0: array([ 0.58, -0.37,  1.25, -0.99,  0.48,  0.76,  1.18, -1.08])
1: array([ 1.18,  1.48, -0.26, -0.72, -0.41, -1.09, -1.21, -1.43])
2: array([-1.39, -0.98, -0.28, -0.41, -1.22, -0.28, -1.16, -0.59])
3: array([ 0.63, -0.26,  0.01, -1.47, -1.30, -1.14, -0.51, -0.08])
4: array([ 1.29, -1.01,  1.09, -0.88,  1.17, -1.09,  1.10, -0.44])
5: array([-0.34,  1.43, -0.33,  1.06, -0.39,  1.38,  0.04,  1.13])
6: array([ 0.79,  1.20,  1.31,  0.89,  1.05,  0.84,  1.45, -0.18])
7: array([ 1.63, -1.07,  1.05, -0.88,  0.82, -1.18, -0.53, -1.41])
8: array([-1.39, -0.75, -0.78,  0.24, -0.25,  0.94, -0.08,  1.27])
9: array([-0.48,  1.02,  0.20,  0.80,  0.99, -1.05,  0.53,  0.76])
10: array([ 1.41, -0.89,  1.28, -0.30,  1.17, -1.13,  0.60, -0.03])
11: array([ 1.32, -0.04,  0.96, -1.01,  1.02,  0.16,  1.27, -0.97])
12: array([-0.92, -0.95,  0.79,  1.52,  1.27,  1.60,  1.50,  1.21])
13: array([ 0.01, -0.59, -1.40, -1.27, -0.95, -0.03, -0.99,  1.29])
14: array([-1.09, -0.73, -0.77, -0.65, -1.08, -0.93, -0.52, -0.67])
15: array([-0.98, -0.86,  0.69,  1.54,  1.16,  1.59,  1.42,  1.21])
16: array([-0.25, -1.42, -0.61, -1.04, -0.75, -0.62, -0.56,  0.26])
17: array([ 0.44, -0.97, -0.60, -1.11, -1.43, -1.33, -0.88, -0.62])
18: array([ 1.07,  2.00,  1.07,  1.24,  1.40,  0.64,  1.34, -0.11])
19: array([-0.59,  0.43, -0.99,  0.60, -0.95,  1.13, -0.76,  0.49])
20: array([0.84, 1.16, 1.74, 1.32, 0.94, 0.32, 1.11, 0.54])
21: array([-1.05,  0.48, -0.63,  1.20,  0.79,  0.75,  0.51, -1.37])
22: array([-1.21, -1.36, -0.28, -1.24, -0.63, -1.07,  0.00, -1.31])
23: array([-1.04,  0.83, -1.08,  1.53,  0.33,  0.56,  0.75,  1.01])
24: array([-1.15,  1.11, -1.04,  0.82, -0.97,  1.43, -0.03,  0.81])
25: array([-1.53, -1.51, -0.50, -1.30, -0.90, -1.20, -0.18, -1.29])
26: array([ 0.03, -0.75, -1.29, -0.91, -0.55,  0.00, -0.63,  0.21])
27: array([-1.16,  1.25, -1.26,  0.36, -1.38,  1.06, -1.10,  0.00])
28: array([ 1.13, -1.25,  0.61, -1.10,  0.97, -1.32,  0.56, -1.24])
29: array([-0.65,  1.47,  0.44,  1.64,  1.71,  1.19,  1.06, -0.40])
30: array([ 0.81, -0.75,  0.85, -1.31, -0.67, -1.20, -1.35, -1.00])
31: array([ 1.40, -0.50,  1.17, -0.85,  1.40, -0.70,  1.59, -0.62])
32: array([-1.05,  1.46, -1.13,  0.60, -1.07,  1.24, -0.92,  0.17])
33: array([-0.30, -0.94, -1.60, -1.13, -0.88, -0.16, -1.14, -0.56])
34: array([-0.71,  0.85, -0.19,  1.26,  0.90,  1.13,  0.40, -0.17])
35: array([-1.04, -0.05, -1.06,  1.67, -0.75,  0.09, -1.54,  1.55])
36: array([ 0.81,  1.43,  0.14, -0.68, -0.12, -1.04, -0.18, -1.20])
37: array([ 1.35,  0.00,  1.09, -1.09,  1.14, -0.13,  0.93, -1.48])
38: array([-1.54,  1.50, -0.97,  0.39, -1.06,  1.57, -0.60,  0.58])
39: array([ 1.22,  1.39,  0.04, -1.10, -0.69, -1.49, -1.64, -0.89])
40: array([ 0.37,  0.58,  1.15,  0.34,  1.41, -0.68,  0.73, -1.04])
41: array([0.87, 1.20, 1.41, 1.67, 0.99, 0.65, 1.48, 0.06])
42: array([-0.21, -1.43, -0.78, -1.40, -0.56, -0.24, -1.02, -0.56])
43: array([ 1.54,  0.22,  1.29, -1.11,  0.04, -0.36, -0.92, -0.73])
44: array([ 1.18,  1.43,  0.05, -0.85, -0.47, -1.23, -1.33, -0.77])
45: array([-0.92,  0.52, -1.49,  1.32, -1.11,  0.01, -0.94,  1.64])
46: array([ 1.57, -0.64,  1.28, -0.93,  1.58,  0.02,  1.51, -1.02])
47: array([ 1.04, -0.65,  0.37, -1.23, -0.75, -1.52, -0.80, -0.66])
48: array([ 1.21, -0.41,  1.00, -0.70,  0.60, -1.02,  0.37, -1.41])
49: array([ 0.80, -0.27,  1.53, -1.03,  0.75,  0.47,  1.12, -1.31])
50: array([-0.59,  1.52,  0.79,  0.95,  1.49, -1.83, -0.33,  1.20])
51: array([-0.87,  0.62, -1.09,  0.76, -1.08,  1.39, -0.74,  0.73])
52: array([-0.13, -0.92, -1.01, -1.09, -0.55, -0.53, -1.28, -0.17])
53: array([-1.18, -0.68, -0.68,  0.21, -0.43,  0.41, -0.75,  1.48])
54: array([ 1.32, -1.30,  0.84, -0.06,  1.25, -1.33,  0.46, -0.79])
55: array([ 1.05,  0.61,  0.47, -1.40,  0.01, -0.90,  0.44, -1.19])
56: array([ 0.47, -0.91, -0.93, -0.93, -1.46, -0.50, -1.11,  0.55])
57: array([ 1.63, -0.85,  1.24, -0.70,  1.70, -1.26,  1.13, -0.47])
58: array([ 0.27,  1.57,  1.17,  1.43,  0.86,  0.70,  1.19, -0.23])
59: array([ 1.28,  0.17,  1.58, -1.29,  0.99,  0.02,  1.32, -1.26])
60: array([-1.25,  1.68, -0.87,  0.98, -1.43,  1.32, -1.40,  0.34])
61: array([ 0.49, -0.42, -0.63,  0.45, -1.25,  1.42, -0.36, -0.15])
62: array([1.51, 1.31, 0.61, 0.80, 1.34, 0.78, 1.11, 0.10])
63: array([ 1.39,  0.11,  1.20, -1.14,  0.05, -0.49, -0.84, -0.79])
64: array([-1.20,  0.21, -0.33,  0.70, -1.38,  1.19, -1.25, -1.06])
65: array([-1.49, -1.04, -0.20, -0.42, -0.89, -1.11, -0.79, -1.23])
66: array([-1.48,  0.62, -1.03, -0.47,  0.51,  1.01,  0.80,  1.04])
67: array([-0.96,  1.58, -0.37,  0.60, -0.55,  0.91,  0.04,  1.09])
68: array([-0.42, -1.10, -0.63, -0.88, -0.75, -0.36, -0.42,  0.56])
69: array([-0.32,  0.69, -0.03,  0.80,  0.69,  0.84,  1.59, -0.59])
70: array([ 1.57,  1.24,  0.87, -0.65,  0.50, -0.91, -0.49, -1.71])
71: array([ 1.05, -0.60,  0.89, -0.01,  1.17, -1.27,  1.19, -0.40])
72: array([ 1.07,  0.31,  0.84, -0.82,  0.18, -1.51, -1.60, -1.37])
73: array([ 1.62, -1.09,  1.15, -0.43,  0.74, -1.47,  0.22, -1.53])
74: array([ 1.31, -1.14,  0.17, -0.10,  1.26, -1.15,  1.15, -0.42])
75: array([ 0.36,  1.89, -0.11, -0.12,  0.78, -0.88,  0.21,  0.69])
76: array([-0.68,  1.54,  0.52,  1.67,  1.78,  1.09,  1.09, -0.51])
77: array([-0.93,  1.01, -0.80,  0.69, -0.61,  0.97, -0.07,  0.69])
78: array([ 1.17, -0.64,  1.12, -0.55,  1.63, -1.09,  1.02, -0.39])
79: array([ 1.63, -0.23,  1.20, -1.25,  1.33, -0.02,  1.46, -1.15])
80: array([-0.98, -0.32, -1.02, -0.10, -1.31,  1.08, -1.05,  1.39])

array([-1.05, -0.73, -1.40, -0.63, -1.37,  0.69, -0.88,  1.19]) -> 80 13 53
array([-1.37, -0.58, -0.31, -0.42, -1.03, -1.04, -0.29, -0.39]) -> 14 65 2
array([ 0.87, -0.01,  1.23, -0.92,  0.49, -1.57, -1.03, -1.45]) -> 72 63 7
array([-0.88,  1.11, -1.48,  1.23, -0.79,  0.14, -1.33,  1.60]) -> 45 35 51
array([-0.45,  1.45,  1.11,  1.20,  0.85,  0.61,  1.48, -0.34]) -> 58 6 76
array([ 1.23, -0.14,  0.18, -0.68, -1.43, -0.08, -1.38,  1.13]) -> 56 3 13
array([-0.90,  0.79, -1.32,  1.20, -0.09,  0.93,  0.65,  0.97]) -> 23 77 24
array([ 0.45, -1.04, -0.67, -1.19, -1.44, -1.39, -0.93, -0.59]) -> 17 3 47
array([-1.78,  0.05, -0.10,  0.53, -1.03,  0.97, -1.23, -0.08]) -> 64 19 51
array([-0.53,  0.92,  0.13,  0.79,  0.87, -1.09,  0.38,  0.77]) -> 9 50 75
array([-1.07,  0.64, -0.75,  1.35,  0.06,  0.99,  1.50,  0.70]) -> 23 34 69
array([ 1.34, -1.08,  0.99, -1.21,  0.23, -1.05, -0.51, -1.33]) -> 7 48 73
array([ 0.47, -0.39, -0.19, -1.16, -1.44, -1.06, -0.65,  0.23]) -> 3 17 56
array([ 1.25,  0.55,  0.49, -1.66, -0.13, -0.85,  0.42, -1.43]) -> 55 36 48
array([-1.15,  0.46, -0.67,  1.17,  0.85,  0.76,  0.53, -1.56]) -> 21 34 69
array([ 0.96, -1.31, -0.40, -1.19, -1.20, -0.43, -0.93,  0.84]) -> 56 16 68
array([-0.88,  0.13, -0.90,  1.26, -0.20,  1.10,  1.44,  1.23]) -> 23 77 24
array([-1.36, -0.74, -0.36, -0.23, -1.11, -0.16, -0.93, -0.37]) -> 2 14 65
array([ 0.13, -0.88, -0.81, -1.09, -0.37, -0.60, -1.17, -0.20]) -> 52 42 26
array([-0.66,  0.85, -0.04,  1.28,  1.17,  1.23,  0.60, -0.36]) -> 34 29 76
array([ 0.46,  0.89,  1.31,  1.08,  0.96, -0.37,  0.70, -1.39]) -> 40 58 6
array([ 1.52, -1.37,  0.30, -0.31,  1.31, -1.43,  1.21, -0.57]) -> 74 54 4
array([-1.33, -0.31, -0.72,  1.67, -0.19,  0.22, -1.23,  1.21]) -> 35 53 45
array([-0.54,  1.59, -0.53,  1.37, -0.40,  1.56,  0.04,  1.32]) -> 5 67 24
array([ 0.06, -0.79, -0.77, -0.98, -0.25, -0.54, -1.22, -0.24]) -> 52 42 26
array([ 0.27,  1.43,  0.52, -0.13,  1.25, -0.67,  0.79,  0.49]) -> 75 9 40
array([-0.38,  1.14,  1.17,  1.20,  0.81,  0.66,  1.49, -0.57]) -> 58 6 69
array([ 0.51, -0.89, -0.64, -0.89, -1.19, -0.80, -1.03,  0.54]) -> 56 16 52
array([-1.14,  0.96, -1.07,  0.87, -0.97,  1.41,  0.01,  0.90]) -> 24 77 51
array([1.35, 1.27, 0.64, 0.86, 1.35, 0.75, 1.15, 0.01]) -> 62 6 18
array([ 1.09,  2.04,  1.12,  1.23,  1.44,  0.52,  1.35, -0.29]) -> 18 6 58
array([ 0.52,  0.54,  1.22,  0.01,  1.32, -1.19,  0.00, -0.72]) -> 40 48 71
array([-0.85,  0.07, -1.09,  1.29, -0.36,  1.32,  1.42,  1.42]) -> 23 24 77
array([ 1.19, -0.50,  0.75, -0.76,  0.54, -0.75,  0.43, -1.15]) -> 48 28 73
array([ 0.95, -0.66,  0.22, -1.13, -0.18, -1.48, -0.43, -1.32]) -> 47 30 48
array([-1.77, -0.67, -0.91,  0.30, -0.44,  1.18, -0.18,  1.53]) -> 8 53 80
array([-0.95,  1.78,  0.95,  1.17,  1.36, -0.88, -0.22,  1.21]) -> 50 9 75
array([-1.73, -0.03, -0.82,  1.73, -0.68,  0.22, -1.18,  1.71]) -> 35 45 53
array([0.87, 1.66, 0.08, 1.03, 1.15, 1.48, 0.16, 0.75]) -> 62 18 5
array([ 0.66, -0.38, -0.56,  0.56, -1.24,  1.55, -0.28, -0.31]) -> 61 19 51
array([ 0.64, -1.13, -0.92, -1.16, -1.30, -0.54, -1.19,  0.72]) -> 56 13 16
array([-1.41,  0.46, -0.37,  0.51, -1.30,  0.84, -1.53, -0.73]) -> 64 27 32
array([ 0.77, -1.11, -0.55, -0.92, -1.17, -0.37, -0.89,  1.06]) -> 56 13 68
array([-0.51,  1.70, -0.41,  1.34, -0.32,  1.76,  0.18,  1.34]) -> 5 67 24
array([ 0.98, -0.65,  0.09, -0.13,  0.43, -0.80, -0.25, -1.38]) -> 48 7 73
array([-0.47,  1.49, -0.43,  1.08, -0.41,  1.39,  0.08,  1.09]) -> 5 67 77
array([ 0.36,  1.43,  0.56, -0.34,  1.23, -0.90,  0.78,  0.53]) -> 75 9 40
array([-1.04, -0.60, -1.32, -0.44, -1.14,  0.74, -0.62,  1.12]) -> 80 53 8
array([0.68, 1.14, 1.49, 1.24, 0.64, 0.40, 0.85, 0.63]) -> 20 41 58
array([ 0.41, -0.91, -0.88, -0.94, -1.58, -0.76, -1.32,  0.66]) -> 56 13 52
array([-1.08, -1.09, -0.63, -0.53, -1.13, -1.07, -0.35, -0.51]) -> 14 65 2
array([-0.06,  1.75,  1.26,  1.50,  0.68,  0.27,  1.26, -0.06]) -> 58 41 20
array([ 1.00, -0.17,  0.96, -0.48,  0.72, -0.80,  0.50, -1.31]) -> 48 37 73
array([-0.87,  0.52, -0.60,  1.20,  0.10,  0.75,  1.33,  0.46]) -> 23 69 34
array([-1.33, -0.98, -0.39, -0.37, -1.25, -0.11, -1.09, -0.43]) -> 2 14 65
array([-1.18, -0.21, -0.43,  1.67, -0.05,  0.25, -0.98,  1.06]) -> 35 53 45
array([-1.28,  0.65, -0.60,  1.48,  1.04,  0.94,  0.78, -1.68]) -> 21 34 69
array([-0.12, -0.48, -1.49, -1.27, -0.89,  0.04, -0.96,  1.31]) -> 13 26 56
array([ 0.06, -0.53, -1.26, -1.20, -0.70, -0.11, -0.93,  1.04]) -> 13 26 56
array([ 0.96, -1.30, -0.42, -1.21, -1.13, -0.49, -0.92,  0.83]) -> 56 16 68
array([ 0.09,  1.49,  1.30,  1.20,  0.64,  0.12,  1.01, -0.20]) -> 58 6 20
array([-1.65,  0.50, -0.51,  0.65, -1.42,  1.10, -1.56, -0.62]) -> 64 27 60
